Each row below has a hidden score, from 0 to 20, with 10 about the middle. What is it? The score is a weighted sum of the row's numbers plus the product of two more (or one squared), each taken from its middle value.
tensor([-49,  74,  68, -45,  61, -41,  22, -12, -74,   5,   5,  30,  54, -45,   1,  57]) ~ 8
tensor([ 11, -22,   9, -17,  17,  -4,  -3,  -7,  -1,  -2, -33,  35, -26,  21, -41,   6]) ~ 6
tensor([-21,  15,  20,  -5,   6,  -1,   5,  10, -20, -25,  11, -34,  14,  -9,  59,   9]) ~ 9
tensor([-58,  24,  11,  13,  10, -15,  -1,   9, -17, -26,  13, -28,  15, -17,  46,  14]) ~ 10
tensor([-26,  10,  -4, -17, -12, -12,  -5, -23, -47, -14,  23, -12,  -3,   8,  15,  34]) ~ 12
tensor([-21, -12,   2, -13, -17,   6,  27,  -8, -18,  -6,  -5,  11,  -6,  10, -12,   3]) ~ 11
tensor([ 17,   2,  30,  14, -15, -39, -26, -43, -17, -20,  19, -19,  18,  -2, -41,  39]) ~ 11
tensor([ -3,  -1,   0, -27,  19,   8, -13,  21,  33,   3, -14,   4,  -4, -12,   2,  -9]) ~ 7
tensor([ 15,   1, -22,   8,  26,  22,  -5,  40,  28,   2, -16,  28, -10,  -6,   5, -12]) ~ 11
tensor([-25,  33,  19, -20,  75,  18,   8,  32,  19,  16, -34,  60,  -7, -26,   3,   6]) ~ 6
tensor([ -5,  -1, -18,  -2,  25,  14,  -3,  25,  30,   5, -17,  15, -11,  -9,  -1, -12]) ~ 9
tensor([ -7,   7,  -4,  -1,   5,  12,  26,  25,   1,  -5, -18,  -1,   0, -10,  31, -22]) ~ 11
tensor([ 32, -35,   2, -12,  -6,  -4, -14, -18,  -8, -12, -13,   7, -23,  29, -30,   6]) ~ 9
tensor([ 32, -30,   4,  -8, -10,  -9, -18, -24, -11, -16,  -5,  -1, -17,  26, -30,  12]) ~ 9
tensor([-28,  23,  12,   4,   3,  -7,   4,  16, -10, -26,   7, -28,  12,  -8,  57,   6]) ~ 10
tensor([ 16,  12,  35, -42,  48,  -5,  -1,   0, -12,   9, -39,  49, -14,   5, -32,  16]) ~ 6
tensor([ -8,  24,   0,  42,   0, -18, -27,   5,  25, -18,  24,  -9,  27, -31, -11,  21]) ~ 14
tensor([ -8,  -2,   3,  -7,   9,  21,  33,  23,  -4,  -2, -20,   4,   5, -13,  23, -27]) ~ 11
tensor([-11, -33,  23, -25, -24,  -9, -16, -26,  26, -11,  15, -35,  12,  -5,   3,   4]) ~ 9
tensor([  8,   2, -37,  -5, -18,   5,  28,  -7, -28,   4,   1,   0,  -6,  28,  -2, -16]) ~ 14
tensor([  7, -11, -15,   0,  13,  17,   6,  19,  20,  10, -10,   4,  -8,  -3,  13, -13]) ~ 10
tensor([ -7,  23, -10,   3,  -8,   3,  10,  34,   2, -13,  -3, -14,   2,  -8,  48, -13]) ~ 12
tensor([ -3,   1,  -7,  42,  -5,  -7, -22,  11,  29, -17,  17,  -5,  15, -20,  -9,  13]) ~ 12
tensor([-10, -31,  24, -18, -24, -13, -22, -16,  30, -14,  17, -35,  15,  -9,   3,   7]) ~ 11
tensor([ 25,  12, -42,  23, -25,   4, -30,   1,   6,  30,  13,  -3, -14,  11,   4, -12]) ~ 12
tensor([ 29, -31,   5,   2, -18, -15, -22, -30, -10, -19,   2, -10, -13,  25, -32,  17]) ~ 8
tensor([ 17, -27,   6, -14,   8,  -4,  -8, -14,  -5,  -7, -24,  22, -25,  26, -36,   7]) ~ 7
tensor([ 21, -38,  -1,   2, -15, -11, -19, -29,  -6, -19,  -4,  -2, -22,  27, -35,  12]) ~ 8
tensor([  4,  -1,  26,  27, -22, -43, -26, -48, -12, -22,  21, -20,  17,  -2, -50,  40]) ~ 11
tensor([-45,  17,  -1,  30, -13, -56,  -4, -15, -27,  10,  66, -74,  52, -15, -25,   1]) ~ 8
tensor([ 21,   4, -49,  36, -28,   1, -24,  10,  -3,  24,  18,  -6, -11,  20,   6, -15]) ~ 12
tensor([ -2,  -9,   8,   7,  73,  59,  71,  -1, -17,  48, -22,  33, -11,  14,  -7, -63]) ~ 7
tensor([ 28,  -1,   0,  -6,  -1,  39,  -7,  13,  25,  41, -17,  27, -19,   1,   0, -26]) ~ 6
tensor([ 22, -26, -25,  16,  -5,  44,  15,  -1,  12,  43,  -7,   7, -26,  15, -10, -41]) ~ 7
tensor([ 27, -36,   2,  -2, -14, -10, -18, -27,  -9, -17,  -4,  -1, -19,  27, -33,  10]) ~ 9
tensor([-19,   1,   9,   1,   8,  18,  36,  24,   7,  -5, -24,   5,   3, -15,  20, -26]) ~ 9
tensor([ -3,  19, -14,   0,  53,  23,  11,  38,  23,  15, -31,  51, -13, -14,   2, -11]) ~ 10
tensor([-24,  29,   9,  52, -16, -36, -20,  -3, -13,  16,  33,  -4,  39, -22, -20,  19]) ~ 12
tensor([ 25, -25,   7, -22,  11,  -1, -10, -12,  -9,  -7, -22,  22, -26,  26, -30,   8]) ~ 8
tensor([  4,   4,  -8, -10, -13,   6,   9, -18, -22,  -8,  14, -17, -11,  14,  14,  21]) ~ 9
tensor([ -8,   5,   1,   1,   7,  15,  33,  25,   7,  -4, -25,   5,   0, -10,  27, -27]) ~ 10
tensor([-27, -15,  17,  -6,  17,  17,  56, -18, -21,  -3, -11,  11,  12,   8, -30, -17]) ~ 10
tensor([ -7, -20,   8, -18,  -8,   0, -17,   5,  34,  -2,   2, -23,   3, -12,   2,  -3]) ~ 8
tensor([ -7,  22,   8, -35,  45,   9, -10,  33,  31,   9, -26,  28,  -2, -22,  -1,  -4]) ~ 6
tensor([ -4, -13,   6,  15, -17, -12, -33,  -1,  33, -24,  20, -22,  16, -15,  -6,  11]) ~ 11
tensor([  6,   0, -12,  -7, -18,   9, -31,   9,   8,  22,   6,  -3, -12,   3,  -1,  -8]) ~ 8
tensor([ 25, -43,  -4,   6, -24, -11, -23, -33,  -8, -24,   3, -14, -21,  31, -31,  15]) ~ 7
tensor([  3,   1,  -3,  -7,  -8,   5,  18, -26, -26,  -9,  12, -18,  -3,  20,  12,  13]) ~ 9
tensor([ 23,   4, -51,  45, -31,   1, -19,  16, -11,  26,  24,  -4,  -4,  17,   4, -14]) ~ 13
tensor([-63,  72,  38, -26,   6, -53,  -1, -19, -67,   2,   3,  41,  36, -18,   9,  58]) ~ 13
tensor([ -2,  15,  -6,  -4,  -1,   2,   9,  25, -13, -16,   0, -21,   4,  -3,  55,  -6]) ~ 12
tensor([ 10,   7,  33, -38,  47,  -5,   0,   1,  -9,   9, -42,  51, -17,   7, -37,  15]) ~ 5
tensor([ -9,  52,  65,  41,  12, -43,   4,  -6, -27,  10,  28,  11,  93, -40, -39,  16]) ~ 15
tensor([ 15,  -6, -18,   9,  16,  17,  -7,  31,  26,   0,  -9,  15,  -7,  -6,   6, -10]) ~ 11
tensor([-15,   7,   1, -15,   4,   0,  -3, -28, -47, -12,  28, -20,   2,   3,  15,  40]) ~ 10
tensor([  4,  -3, -26,  33, -28,   2, -27,  11,   7,  22,  10,   7, -10,   9,  -5,  -5]) ~ 8
tensor([ 13,  -3, -47,  -5, -20,  11,  23,  -9, -27,   6,   1,   0, -14,  29,  -2, -15]) ~ 14
tensor([ -2, -15,  15,  -9, -11,  -5, -20,   0,  28,  -6,  13, -28,  13, -15,   6,   7]) ~ 10
tensor([ 19, -10,   0,  -3, -11,  30,  -7,  15,  14,  32, -10,  15, -16,   9,   4, -25]) ~ 8
tensor([ -6,  -8,  -5,  -9,   5,  12,  37,  -6, -13,   0,  -8,   9, -10,   5, -18,  -5]) ~ 13
tensor([ -1,  14,  14,   5,  -2,  -7,  38,  20,  34,  15, -32,  30, -22,  -3,  12, -17]) ~ 11
tensor([  9, -12,  -4,  -7,  21,  39,  25,  -5,  10,  46, -20,  20, -26,  12,  -7, -40]) ~ 6
tensor([  6,   5, -20,  13,  33,  22,   8,  42,  29,  13, -22,  34, -10, -11,   2, -14]) ~ 10
tensor([ 20, -22,  12,  13, -22, -26, -24, -40, -13, -22,  13, -18,  -1,  14, -38,  26]) ~ 10
tensor([-41,  15,  24, -25, -14, -19,  -7, -23, -47, -13,  18,   0,   3,  -3,  13,  52]) ~ 9
tensor([ 27,  -1,  -5,  -3, -28,  30, -29,  15,  24,  36, -12,  30, -22,   2,   6, -11]) ~ 6
tensor([ -5,   2,  10,  20,  -7, -15, -31,   6,  31, -19,  19, -12,  24, -24,  -9,  17]) ~ 12
tensor([-45,  18,   6,   4,  11, -14,  -2,  12, -32, -29,  15, -29,  18, -12,  51,  15]) ~ 10
tensor([-13,  85,  85,   5,   1, -62,  15, -32,  -1,  21,  31, -20, 102, -81, -20,  44]) ~ 15
tensor([ 14,   2, -36,  -5, -16,  10,  32,  -1, -17,   4,  -3,   3, -10,  25,  -4, -22]) ~ 15
tensor([  8, -18,  -9,  -2,  -6,   5, -12,   8,  26,  -5,   4, -19,   0,  -5,  10,  -6]) ~ 11
tensor([-32,  32,  33, -27, -14, -20, -15, -26, -43, -14,  20,   1,   8,  -6,  24,  61]) ~ 8
tensor([  7,   1,  26, -30,  37,  -7,  -3,  -6,  -7,   4, -35,  43, -19,  10, -39,  16]) ~ 5
tensor([  2, -15, -16,   1,   3,  10, -15,  16,  32,  -9,  -5,   2,  -8,  -3,  -1, -10]) ~ 10
tensor([-15, -20,   7, -41,  -7,   0,  -3, -21,  21,   5,   1, -33,   1,  -6,  10,  -8]) ~ 5
tensor([ -1, -28,  12,  -1, -22,  -5, -17, -12,  21,  -9,  21, -37,  12,  -9,  11,   7]) ~ 11
tensor([ -5,   2,  -5,  -7,   3,  15,  23,  28,  -9,  -9, -12,  -4,   4,  -9,  34, -23]) ~ 12
tensor([ -2, -19,  24,   0,  62,  63,  64,  -3,  -2,  39, -25,  32, -11,  16,  -5, -67]) ~ 5
tensor([ 14, -17,  14, -20,  20,  -5,  -8, -11,  -6,  -3, -29,  29, -24,  19, -37,   9]) ~ 6
tensor([-12,  17,  -9,  -1,   1,   3,   7,  20, -11, -12,   0, -17,   1, -10,  48,  -7]) ~ 12
tensor([-17,  16,  -5,  -3,   1,  -2,   7,  26, -20, -17,   3, -19,  11,  -7,  48,  -3]) ~ 11
tensor([  0, -27,   7, -19, -13,   1,  -3, -16,  16,  -1,   9, -28,   3,  -2,  12,  -4]) ~ 10
tensor([ -7,  43,  11, -34,  71,  16,  -2,  41,  22,  18, -32,  46,  -3, -29,   5,   2]) ~ 6
tensor([ -1,  -3, -25,  -5, -34,   2,  15, -15, -26,  -6,   6,  -6, -10,  32,  11,  -1]) ~ 11
tensor([ -4, -26,  19,   2,  69,  63,  73, -10,  -4,  39, -19,  23,  -4,  23, -18, -75]) ~ 7
tensor([ 26,   4, -15,   9, -34,  15, -26,  18,  16,  30,   1,   9, -17,   9,   8, -12]) ~ 8
tensor([  3,  -3,  -5, -19,  14,  11,   5,  16,  23,  16, -11,  -2,  -2, -12,  10, -11]) ~ 9
tensor([-23,   9,  -4,   5,   6,   4,  22,  28,  -3, -13, -13,  -1,   6, -10,  29, -17]) ~ 11
tensor([ 36, -26,  10,  -3, -14, -15, -20, -28, -13, -17,   3,  -7,  -8,  22, -28,  17]) ~ 10
tensor([-27,  18,  -4,   1,   5,  -5,   0,  18, -21, -22,   9, -24,   9,  -9,  52,   3]) ~ 12
tensor([  0,   9,   7, -24,  -7,   7,   5, -21, -36,  -6,  19, -17,   0,   5,  16,  30]) ~ 10
tensor([-33,  18,  -5,  -7, -17, -20,   0, -23, -39, -11,  17,  -6,  -1,  12,  12,  28]) ~ 12
tensor([-17,  22,   1,   0,   0,   0,   4,  16, -11, -19,   6, -26,   5,  -9,  54,   0]) ~ 11
tensor([  6,  -7, -14,  -9,  11,  13,  -4,  13,  21,   4,  -6,  -2,  -6,  -5,  12, -10]) ~ 10
tensor([ -4, -23,   7,   4,  52,  53,  49,  -2,  -8,  35, -21,  31,  -9,  20,  -9, -58]) ~ 6
tensor([ 36, -38,  -1,  -7, -14,  -5, -16, -21,  -8, -17,  -8,   2, -21,  31, -30,   8]) ~ 9
tensor([  1, -13, -19,   5,  11,  14,  -2,  25,  33,   3, -14,  11, -10,  -5,  -1, -15]) ~ 10
tensor([ -8,  -6,   5, -33,   8,   5,  -6,  -1,  21,   6,  -6, -20,   0, -10,  14,  -6]) ~ 5
tensor([-12,  13, -25,   1,   3,   4,  11,  30, -14,  -8,  -6,  -3,   1,  -8,  35, -16]) ~ 13
tensor([ -8,  27,  -1,  -8,  64,  23,   6,  45,  22,  15, -33,  56, -10, -19,   4,  -4]) ~ 8
tensor([  1,  -3, -16,   2,  26,  19,   3,  30,  30,   8, -20,  26, -12,  -9,   0, -13]) ~ 10
tensor([ -5,  18,   9, -15,  54,  18,  -1,  38,  27,   6, -31,  56,  -6, -17,  -3,  -2]) ~ 9
tensor([-77,  21,   1,  17,  15, -20,  -8,   6, -30, -30,  18, -24,  18, -20,  42,  17]) ~ 12
tensor([  8, -15, -16,  29,  -9,   4, -18,  13,  26, -12,  15, -12,   3,  -7,   4,   3]) ~ 12
tensor([ 16, -18,  15,  15, -22, -29, -27, -45, -16, -24,  18, -22,   1,  11, -37,  32]) ~ 9
tensor([  0,  -5,  -8,  -5,  15,  10, -13,  24,  34,  -1,  -9,   5,  -5, -11,   3,  -6]) ~ 9
tensor([-22,   1,   3,   0,  10,   7,  30,  30,  -9, -11, -17,   3,  12, -10,  23, -21]) ~ 11
tensor([ -4, -22,  13,   2, -16,  -6, -13,  -3,  27,  -5,  16, -27,  13, -14,   5,   6]) ~ 12
tensor([-69,  20,  36,  64, -40, -55,  11,  -4,  24, -14,  20,  -3,  33, -38, -21,  28]) ~ 12
tensor([  0,  -1,  26,  26, -20, -43, -24, -49, -12, -22,  21, -21,  16,  -3, -49,  42]) ~ 11
tensor([ 31, -32,   4, -10,  -7,  -7, -16, -22,  -9, -14,  -9,   6, -20,  27, -30,  11]) ~ 9
tensor([ -7, -22,   5, -30,  -8,   4,   3, -12,  22,  11,   0, -30,   0,  -6,  12, -10]) ~ 7
tensor([  2,  44,  33,  50,  17, -30,  24, -19, -41,  14,  28,   9,  96, -20, -44, -16]) ~ 17
tensor([ -7, -18,   9, -18,  -8,  -2, -15,   1,  32,  -2,   4, -22,   5, -11,   3,  -3]) ~ 9
tensor([  0,  16, -11, -11,  45,  19,   1,  33,  22,  10, -24,  35, -10, -12,   7,  -9]) ~ 9
tensor([-101,   18,  -11,   29,   22,  -31,   -8,    9,  -32,  -31,   15,  -10,   20,  -23,   28,   15]) ~ 14
tensor([-14,  16, -10,   0,  -3,  -1,   6,  30, -13, -21,   2, -17,   9,  -5,  50,  -9]) ~ 13
tensor([ 13,   1,   0,  38,  -7,  -5, -24,   9,  19, -19,  27, -11,  20, -20,   3,  17]) ~ 13
tensor([ -5,   2, -38,  -4, -18,  -4,  13,  -9, -29,  -6,  11, -10, -14,  23,   4,   1]) ~ 15
tensor([  5,  16, -20,  22, -36, -23, -44,   0,   4,  17,  19, -21, -12,   2,   4,  21]) ~ 9
tensor([  6,  -1, -44,  35, -22, -12, -19,  16,  -5,  11,  27, -17,   1,  20,  -2, -22]) ~ 14
tensor([ 10,   4, -28, -10, -30,   4,  21,  -4, -21,   2,   1,  -1, -14,  27,   4,  -6]) ~ 13
tensor([ 27, -11,  20,   6, -19, -28, -24, -38, -17, -20,  15, -18,   8,   9, -34,  30]) ~ 11
tensor([ 25,  96,  88, -65,  94, -29,  49,   2, -78,  20,  -9,  44,  85, -50,  20,  38]) ~ 16
tensor([ 10,   3, -20,  11,  27,  18,  -2,  36,  26,   5, -14,  24,  -7,  -9,   6, -10]) ~ 11
tensor([-31,  59,  53,  17,  -5, -50,  14, -54,  -6,  11,  35, -32,  73, -58, -13,  35]) ~ 17
tensor([ -7,  -2, -20,  -1,   6,  14,  39, -10, -20,   7,  -6,   8,  -2,  13, -21, -15]) ~ 12
tensor([-86,  25,  -8,  21,  16, -26, -12,   8, -33, -30,  21, -22,  18, -21,  38,  19]) ~ 14
tensor([-13,  41,  -1,  53,   2, -23, -12, -14,   8,  -8,  34, -22,  36, -40,  -8,  27]) ~ 18
tensor([ -7,  14, -40,  51, -13, -27, -14,  -4, -21,  13,  45, -33,  25,   8, -12, -11]) ~ 15
tensor([-12,  15,   5,  -4,   4,   2,   8,  16, -13, -19,   3, -25,   7,  -7,  53,  -1]) ~ 10
tensor([ 17,   0,  26, -33,  35,  -4,  -2,  -5,  -9,   3, -35,  42, -18,  11, -35,  15]) ~ 6
tensor([-20,   7,  -7, -10,  -3,  -6,   6, -24, -37, -12,  20, -18,  -6,   8,   9,  28]) ~ 11
tensor([ -6,  26,   6, -18,  58,  17,   0,  39,  26,  10, -32,  53,  -5, -21,  -3,  -3]) ~ 9
tensor([  1,  16, -27,  42, -28, -21, -25,   4, -20,  18,  39, -20,  21,   1,  -4,   1]) ~ 13
tensor([ -3,  31,   0,  39,   0, -18, -12, -14,   6,  -8,  30, -21,  32, -32,  -2,  22]) ~ 16
tensor([  4,  -8, -23,  17,  19,  18,  -4,  34,  32,   1, -13,  21, -12,  -6,   0, -11]) ~ 10
tensor([  9,   8,  34, -39,  47,  -4,  -5,  -5, -12,   5, -35,  45, -18,   7, -32,  21]) ~ 5
tensor([-16,   6, -17,  17,  43,  19,   3,  34,  31,   3, -26,  49, -16,  -8,  -8,  -8]) ~ 9
tensor([ -7,  22, -10,  48,  -4, -14, -12,  -9,  13,  -8,  28, -20,  24, -27,  -6,  17]) ~ 15
tensor([  1,  -1,  -8,  -4,   2,   8,  11, -19, -20, -14,  21, -32, -11,  11,  11,  20]) ~ 9
tensor([  7,  23, -17,  -3,  -5,   4,   9,  28,  -6, -10,  -3, -17,  -2,  -3,  53, -10]) ~ 13
tensor([-17,  13, -36,  50, -12, -34, -22,  -1, -24,  10,  51, -33,  33,   0, -20,  -2]) ~ 13
tensor([  4,  15,  -1, -15,  38,  15,  -5,  35,  26,   8, -19,  27,  -4, -17,   5,  -4]) ~ 10
tensor([ 22, -11,  18, -24,  20,  -6,  -7,  -9,  -9,  -2, -26,  29, -18,  17, -33,  11]) ~ 8
tensor([-15,  -2,   8, -16,   7,  11,  49,  -8, -30,   4,  -9,  13,  10,  10, -24, -12]) ~ 13
tensor([  5, -22,  10,  15, -18,  -6, -21,  -6,  21, -18,  23, -21,  16, -10,   7,  11]) ~ 12
tensor([ 28,  -7, -45,  24, -21,  22, -24,   6,  15,  33,   4,   6, -28,  13,  -1, -18]) ~ 9
tensor([ -7,  17, -12,   4,  46,  18,   3,  48,  35,  12, -32,  50, -10, -18,  -9, -11]) ~ 9
tensor([ 15,   2, -20,  14, -29,   3, -22,   4,   2,  28,  11,  -6,  -5,   7,  -1, -11]) ~ 9
tensor([-52,  -6,  23,   8,  19,   7,  39,  21,   1, -19, -22,   9,  14, -16,   9, -20]) ~ 8
tensor([ 37, -36,   2, -11, -10,  -6, -13, -18,  -8, -14, -11,   6, -20,  29, -29,   6]) ~ 10
tensor([  0,  18,  -9,  -3,   2,   1,   4,  18, -13, -15,   2, -23,  -1,  -5,  56,  -3]) ~ 12
tensor([ 21, -41,  -2,   3, -16, -11, -18, -27,  -5, -18,  -5,  -3, -22,  30, -36,  10]) ~ 8
tensor([-14, -24,  -8, -13,   1,   8,  37,  -9, -28,  -9,   0,  -4, -11,  14, -17,  -5]) ~ 14
tensor([-31,  18,  -1,   1,   2,  -3,  -2,  15, -21, -25,  14, -29,  11, -11,  55,   4]) ~ 11
tensor([ -4,  -6, -14,  -1,  19,  13, -11,  25,  32,  -1, -13,  12, -11,  -8,   0,  -7]) ~ 9
tensor([-16,  32,  -2,  59,   1, -21, -12,   3,  22,  -7,  24,  -9,  32, -37, -16,  21]) ~ 15
tensor([  7,  39,  55,  28, -13, -61, -12, -37, -13,  -8,  14,  -2,  52, -30, -64,  48]) ~ 13
tensor([ -2,   0, -13,  -8,  -8,   9,  43,  -2, -11,   7,  -9,   5, -10,  14, -18, -14]) ~ 13
tensor([ -4, -20,  -2, -14,  -3,   6, -11,   8,  30,  -3,  -2, -14,  -2,  -4,   7,  -8]) ~ 9
tensor([ 14,  -7, -36,  23, -32,   4, -22,   8,   5,  14,  24, -26,  -8,  22,   6, -25]) ~ 11
tensor([ 33,  -2, -22,   3,  -1,  32, -13,  19,   5,  39, -10,  32, -18,  10,   3, -23]) ~ 9
tensor([-73,  24,   4,  17,  14, -19,  -3,   8, -22, -28,  13, -23,  16, -19,  40,  16]) ~ 12
tensor([ 29,  14, -48,  35, -30,  -2, -30,  17,   2,  25,  17,   0, -13,  15,   8, -11]) ~ 13
tensor([  0,   3, -30,   1,  -8,  -1,  20, -11, -24,  -7,   9, -12, -12,  23,   3,  -1]) ~ 14
tensor([ 16,   1, -37,  -5,  -8,   5,  29,  -3, -21,   0,   0,  -2, -12,  24,  -1, -13]) ~ 15
tensor([-38,  20,  11,   1,  10,  -7,   0,   6, -26, -23,  13, -32,  14, -14,  52,  14]) ~ 10
tensor([ 21, -32,  -5,   6,  42,  59,  69,  -8,  -2,  44, -12,   3, -15,  28, -12, -76]) ~ 11
tensor([-55,  44,  30, -29, -27, -43,  -4, -19, -52,  -6,   8,  20,   9,  -4,  15,  48]) ~ 11
tensor([-29,  18,   6, -15,  -3, -20,  -5, -24, -49, -18,  22,  -9,   6,   6,  16,  42]) ~ 11
tensor([ 14,   2,  27, -32,  36,  -5,  -2,  -3,  -8,   5, -37,  44, -17,  10, -37,  14]) ~ 6
tensor([-12, -14,   3, -26,   5,   5,  -5,   2,  29,   8,  -5, -18,  -3, -11,   6,  -7]) ~ 6
tensor([-11,  -7,   8, -27,  12,   5,   7,   5,  27,  18, -13,  -5,   1, -14,   4, -10]) ~ 6
tensor([-40,  15, -13,   5,   8,  -8,  -9,  15, -31, -28,  18, -26,  11, -12,  53,   6]) ~ 13
tensor([ 31, -28,   8,   5, -24, -21, -26, -37, -15, -24,  13, -19,  -6,  21, -30,  22]) ~ 10
tensor([ 29, -34,   2,  -5, -11,  -8, -16, -23,  -7, -16,  -9,   3, -20,  27, -32,  10]) ~ 8
tensor([  2, -12, -25,  21,   8,  15,  -3,  24,  29,   3,  -6,   8,  -9,  -5,   0, -11]) ~ 10
tensor([-44,  42,  38, -27, -19, -33, -20, -24, -46, -14,  18,  14,  10, -10,  25,  71]) ~ 9
tensor([-25,  -1,   7,   2,  11,  15,  32,  20,   1,  -8, -19,   5,   5, -14,  20, -23]) ~ 10
tensor([ -2,  14, -22,   1,   0,   0,   9,  32, -12, -17,  -4, -11,   0,  -1,  47, -15]) ~ 14
tensor([  5,   8, -26,  33, -27, -13, -31,   5,  -9,  18,  26, -10,   7,   3,  -8,   3]) ~ 11
tensor([-10, -10, -22,  -1, -24,   0,  11, -21, -26, -15,   9,  -8, -13,  29,   7,   6]) ~ 10
tensor([ 12, -33, -10,  13,  57,  68,  73,  -7,  -2,  46, -15,  12, -19,  26, -17, -80]) ~ 9
tensor([ 39, -27,   6, -19,   1,  -2,  -9, -11,  -8,  -9, -19,  19, -20,  27, -29,   4]) ~ 10
tensor([ -9, -14,  -4,   1,   5,   7,  -8,  13,  34,   1,  -5,  -1,  -3, -10,  -1,  -6]) ~ 9
tensor([-67,  50,  28, -18, -16, -48, -12, -27, -57,  -9,  12,  25,  17,  -5,  13,  57]) ~ 13
tensor([-12,  31,   0,  44,  -4, -22, -16, -16,  14,  -9,  33, -25,  33, -34,  -9,  23]) ~ 16
tensor([  2,  -3, -26,  21,  28,  20,  -4,  44,  38,  -1, -23,  40, -16,  -5,  -7, -14]) ~ 10
tensor([ 34,  10, -29,   6, -25,  22, -21,  12,  23,  48,  -9,  19, -31,   5,   5, -16]) ~ 8
